In the rows, 128 means zero.
Which row each row swaps with, under one turn or mirror
The rows were stretched afterwards, more along some directions than others.
Kef: [122 130 160  88 152 134 102 119 178 123 107 190 116 122 147 156  87 148
 110 120 111]
mese: [123 157 160 123  86 111 106 124 106  75 152 152 145 173 131 125 144 113
  97 123 107]
Nufe: [134 128 152 109 122 108 123 110 148  91 164 171 131 143 131 151 117 120
 119 147  95]
pep: [110 121 159  83 137 145 104 109 179 107 106 191 116 136 147 148  88 137
 104 133 124]
lili: [ 94 141 196  85 147 127 136 125 118 128 129 135  98 127 157 143 122 110
 103 122 136]
bidan: [119 137 141 114 169 142 103 140 143 115 119 133 117 150 141 120 128 135
 119 123  94]
bag: [125 154 158 121 134 107  96 144 123 103 152 125 168 125 126 111 137 105
 125 121 134]
ludiv: [111 134 169  83 149 129 105 115 181 114 107 198 111 132 144 164  79 144
 106 132 116]
pakuf: [117 138 185 109 122  95 114 127 137 141 130 140  98 112 149 144 116 124
 107 119 144]
tik: [110 141 160 109 164 135  98 142 153 115 124 142 112 150 150 121 122 137
 130 122  88]
zibi: [ 96 146 190  85 149 129 141 112 111 117 147 134 118 130 158 134 130 116
 101 130 135]
kizu: [103 147 175  93 164 149 135 122 124 122 138 135 113 129 160 135 121 102
  98 139 113]
sozip: [119 151 161 117  97 134 106 139 170  99 149 175 115 170 141 144 119 104
 105 130 112]
toba: [118 134 137 121 172 135 105 155 145 126 110 144 117 159 142 125 128 148
 121 123 103]
fisa: [117 152 158 106  97 132  95 124 168  82 149 188 109 166 142 137 129 123
 106 132 100]
lotul: [121 143 180 109 121  96 112 126 143 143 124 138 102 113 146 143 111 117
 110 124 139]
topu: [117 160 128 101 138 116 110 105 121  94 158 125 162 153 112 130 140 123
 110 143 142]
Lag: [113 157 133 109 140 113 117 119 114  95 150 116 156 153 100 134 132 118
 109 140 144]
rodaf: [139 138 154 112 126 110 115 114 155 104 160 157 128 136 121 155 114 119
 115 145 103]
Sosad: [123 135 144 130  87 137 108 150 150 112 126 168 111 136 132 140 101 141
 129 138 146]
Sapo: [127 133 148  89 148 138 100 118 172 109 113 193 127 124 142 158  82 136
 105 130 120]
Pena: [ 90 162 190  92 137 127 129 121  98 126 141 133 120 127 152 140 125 118
 103 127 136]
rebon: [102 126 171  77 146 140 111 114 168 116 110 182 114 130 150 158  80 138
 105 129 134]
Lal: [108 145 173 119 135 121 115 147 105 107 150 115 159 117 145 102 140  96
 125 125 123]
senuk: [111 157 148 129  90 115 111 143 106  94 151 144 149 175 142 112 150 112
 115 122 110]
zuda: [115 149 169 129 130 107 115 150 106 109 145 124 162 121 136 114 129 106
 124 117 124]
lam: [105 163 155 100 113 138  95 129 179  86 126 204 102 160 137 152  97 120
 105 140 101]
mazag: [119 158 156 136  81 113 110 139 105  89 151 140 150 169 150 117 141 126
 117 122  96]
fito: [113 164 164 100  93 137  95 129 160  92 150 181 121 173 152 143 127 126
 100 131 108]
kolu: [113 133 164  91 141 137 104 125 181 105 114 198 122 145 146 157  80 141
 105 129 112]
ziril: [127 144 137 125 176 129  97 154 149 120 113 147 115 149 142 130 127 142
 128 130  91]
Vub: [107 136 165 105 171 129 103 137 148 113 115 143 108 141 150 113 123 139
 130 123  88]
libad: [119 139 150 121 166 120 102 143 140 120 117 143 120 154 151 114 139 146
 132 122  81]
Zeva: [115 133 150 112 177 141 106 142 143 130 108 130 105 134 143 125 122 142
 124 120 101]
Fuf: [129 134 153 101 135 105 123 107 146  99 159 166 129 130 130 152 110 123
 124 140  92]
nekug: [119 122 154  83 141 129 102 109 176 119 107 192 117 127 143 152  88 142
 104 123 131]
sibe: [116 161 132 103 151 106 110 111 123 101 164 114 152 146 110 126 142 128
 116 137 145]
bunez: [136 127 140 134 101 129 113 144 129 116 126 158 125 134 128 144 114 138
 128 140 138]
mam: [131 132 158 105 135 101 117 114 153  99 156 164 120 136 126 148 114 116
 123 142 101]
Tugut: [130 148 189 108 122  99 116 111 137 130 142 146 108 126 144 151 130 123
  97 126 131]
bil: [128 153 131 129  97 114  96 143 153 119 129 167 126 146 129 139 116 157
 139 138 143]
mon: [118 127 159 116 138 109 117 141 102 113 146 120 160 116 142 104 142  90
 125 122 126]
botub: [137 137 139 145  96 129 105 153 140 125 132 155 118 137 132 141 114 145
 125 132 136]
tef: [114 160 151 131  82 110 104 140 107  89 135 145 146 167 140 119 133 116
 113 128 100]
befod: [115 147 182 102 121 100 117 122 143 146 136 154 105 117 151 147 121 125
 111 123 143]
vuzo: [117 157 118 107 154 111 111 120 135 107 158 121 149 160 110 133 142 130
 113 143 143]

zuda is swapped with botub
senuk is swapped with befod
bidan is swapped with ludiv
nekug is swapped with libad
Zeva is swapped with kolu

